The rows of X fall into several groups, which share some directions, and each row is roughly a mix of its group's hidden directions, except some rows that fit no group.
X, 104 rows:
[[ 15  28 -29  13   9  -4   9  25   1 -56   1]
 [ 20  35  21 -19  19  13 -27  -9  33  -4 -33]
 [-21 -10  -1 -29 -50  11  19  14   4   9  36]
 [-38 -11 -23 -31   2   7  30  17   6  14  38]
 [-23  41 -24   7 -19 -44  -8  -4  -5  19  19]
 [-18 -18 -22  54 -14  34  -6   3 -12  -6 -18]
 [ 31  29  -5  25   5 -15  -1 -26  49   0  13]
 [ 33  12  18   3 -54  -8 -18   1 -22  -5 -24]
 [-24  -7  -3  15  32  35 -28  28 -25 -24   8]
 [  8  27  15 -47  43  -2  25   6 -10  -3  -8]
 [ 20 -26 -42  17  22  28 -15   4  -3  -7 -36]
 [ -8   6  16  20 -31 -41   4  -3 -43 -25   9]
 [  7  33   5  11 -25 -31  47  23 -10  13   9]
 [ 10  -9   3   6   3  27   1  12  12  11 -68]
 [  7  -9  30 -11  -6 -10 -10 -39 -18 -28 -44]
 [ 23   9 -11  22 -54 -10  39  -1  12   6   4]
 [-53   2  -5  31  20 -30  -7  11  -5   0  25]
 [ 30  18  -7  16  43 -22  -7  13  28  28  16]
 [-16 -43 -13  28 -21  21 -28  -8  -3 -24 -24]
 [-37 -14 -11 -12  23  37  32  32   3  10  -2]
 [ 56  14 -14  12  31  22  -7   0  17  12 -20]
 [-51  15 -42 -26  17 -11   0  -1  12   9   9]
 [ 23  41  13  30  37 -21 -22   6   4   6 -15]
 [-19  -7 -20  31 -22  30  21  46  -4   9 -11]
 [ 13 -19 -34  15 -31  -6  14 -47   3  11  22]
 [-28 -36   6 -10 -21  -1  12  29   3  45 -16]
 [-19 -54  -9 -14  10  14  37  -3 -21 -11  13]
 [-23 -27  -2  34  -1  18 -17   7 -50  -6 -17]
 [ -6   2 -23 -22 -26  21  15  46  25   1  28]
 [  9 -23 -16   0  29  32 -24 -27  27  22 -26]
 [ 28 -35  33  10  -6 -34  -8  17   1  22 -26]
 [ 14  25  23  15   7 -11 -38  12 -14 -16 -47]
 [ 45  28 -32 -17 -27  -7   7  11 -18  23  -6]
 [ 17  16 -24  -4  -8   9  -4 -18  65   3  -6]
 [ -2 -25 -15   8  46   1   8 -33  14  36 -16]
 [ -2  15  47 -27  -2 -11  -3 -32 -25  11  30]
 [-21   0   4  19 -28 -12 -44  -8 -12 -24 -38]
 [ -5 -11 -16  18  43  -1 -23   6  23  40 -25]
 [  5  18  39 -14  -8 -38 -14 -43   0 -17   1]
 [  4 -15   4  42 -41   7 -27 -32   9  15  13]
 [ 23  27  -7  28  -8   3  -4 -35  23  10  44]
 [ 16 -19 -27  14 -22  29   9 -46  -2 -28   7]
 [ 25   1  -1   1  13 -35  16  39 -14  43  12]
 [ -7 -29 -31  19 -16  16  34   5   2  37 -25]
 [  1 -25 -35  -3  23  36 -16  10  38   9 -20]
 [ 40 -12 -13   4 -11  -9  38 -33 -16  -4  32]
 [-13  35  31 -33 -15 -25 -14   7  35  -2 -13]
 [ 24  14 -32 -16   8  22 -18 -27  21 -21  38]
 [ 33   0  25 -13 -44 -14  14   4 -40  -4  -9]
 [ 12  40  41  25  15 -22  18 -21  -6  16  12]
 [-19  -1  10  51  23   8 -10  32  29 -13  15]
 [  8  37  41 -25  41  -8  -1  -5  15  -3 -16]
 [ -6  16 -38  -8 -55   0  -7  11   6  20  22]
 [  3  19  36 -14   4 -34  11 -29 -44  -4  -1]
 [ 14 -25 -14 -34   3  21  -2  -8 -42 -29  26]
 [  1 -18 -61 -15  -2   8  12  25  25  11   5]
 [-31 -38   9  28  33 -27  -9  -3  -6  23 -13]
 [ 10  -4 -47 -14 -29  12 -11  14   0 -45   9]
 [ 35  17 -13 -29  19  -2  22   3  35  -1  37]
 [ -4  -7   0   3   2 -28  -1 -67  -7 -14 -17]
 [ 12   1  -6  13 -30  28   6  -4  38  49   7]
 [ 40  52  11 -10  10  -9 -17  -2  12  10 -26]
 [ 11  10 -13   6 -19 -13   7 -21  56  27 -24]
 [  6  22   1 -37 -19 -28  35  -3 -24  14  29]
 [ 11  -1   0 -18 -29 -20   0 -20 -47 -23 -34]
 [  4   3 -13  47 -12  -5 -26  47 -21   4  -2]
 [-14 -42  33  -3  32  10  30 -19   1 -16  15]
 [ 13  -7 -28 -19 -62 -10   7 -13 -21   4  -1]
 [ -6 -18 -36   2 -38   2  23   7  -7  19  43]
 [-17 -42   3  21 -35  17 -30  -9  14  27   4]
 [ 12   3 -39  34  35 -10 -15 -20 -15  29 -12]
 [-31   0  -1   5  19  46 -26  -6   6 -42   1]
 [ 21   4 -37 -45  18  -6  26  -9  -8  14 -28]
 [ -7  -8  26  -4  25  -1  -7 -29 -45 -33  23]
 [ -8  -5 -19  28  25 -11 -27  -4   2 -46  32]
 [  4  -8  -5 -55 -16   2 -14  42 -25  -3   4]
 [  1  37 -20  25 -35 -10 -29  23  14  20  16]
 [-18 -12  25  32  20 -10  37 -14 -40   5  11]
 [-24 -24  24  18  39  -5  18 -28  17  -7  30]
 [ 14   1  30  15 -14 -44   4 -39 -29   2   0]
 [  1  -2 -22  43 -31  34  13 -20  13 -27   1]
 [ 35 -29 -17 -22 -21  30  34 -15   7  10  17]
 [ 26  42  22   0  19 -16  25 -33  -5  24   7]
 [ 43 -17   1  25   5  35   7  40   3   9  12]
 [ 10  33  -5 -19 -18  17  13  22  42 -26  27]
 [  9 -11  -4 -18  21 -10   5  52 -37  24  14]
 [  5 -41 -27 -16 -29  32  28  -5   4   6  23]
 [ 12  -3 -61 -29   7   7  16  15  20   1  14]
 [  1  10  35 -22  26 -45 -29   4 -16  15  -4]
 [  8 -28 -16  10 -55  24  -1  29 -12   2  12]
 [ -4   3 -31 -41  18 -14   5   9 -11 -31  40]
 [ 13  15 -17 -55  -9  12  31  28  -2   1 -16]
 [ -9 -11 -16  15 -12  17  -4  66 -17   6  13]
 [-45  -2  32  26   7   3 -10 -34  -9 -14 -25]
 [-15  -5   4 -28  43  13  46  12   6  11  23]
 [ 26  11 -16   9  24 -11 -55  25  17  14  -4]
 [-31 -26  30  17 -25 -28   7   8 -17  36   5]
 [ -7 -28 -21 -28 -12  30  31 -41   7  -8  -6]
 [ 21  18 -17 -26 -49  10  -4 -12  -9 -25  29]
 [-13  14   0 -21 -54   1  -9  27  22   1 -30]
 [ -5 -31 -23   4  43  15  -2 -33   5 -17 -31]
 [ -2  33   0  -8  26 -17   1 -45  38  14  13]
 [  9  15  34  43 -41   1  -5  -3 -11 -12 -25]
 [-30 -44 -31   6  23 -14 -22  15  -5 -24  10]]
Here is one row of each group, with its name. Which group are the others in?
[ 43  27  33  17 -22  -4   4  23   4  18  25] -> J
[ 13  20  16 -44  23 -15   5 -33 -33 -13   0] -> M
[ -3  10  11  -5  25  -1  56 -24  29   6  22] -> K

[  8 -19 -14 -51  42   5 -21 -18   7  11   0] -> K
[ 28  24 -21  28 -28 -13 -26  27 -24  10 -17] -> J
[  4  10  17 -54  -3 -17  15  37 -17   0  22] -> K
[ -5   7  61  17  -8  -3 -19 -32 -17   8   3] -> M
[  5 -26 -16  -1  21  38 -34 -25  33  16  -5] -> M
[-24  28 -43 -27  20   7  -9  32  14  15  -5] -> J
[ 16 -48 -16   4 -29  31  17 -26  10  -2  14] -> J
[-23   8 -36  -7   3   9  13  19  27  26  44] -> J
[-11  15  18   6 -43   6  12  31  12   6  45] -> M
[ -9  15  33  41 -14 -11  -8  -4 -36 -33  12] -> K
[ 20  23 -20   4 -11  25  20  10  44  30  22] -> M
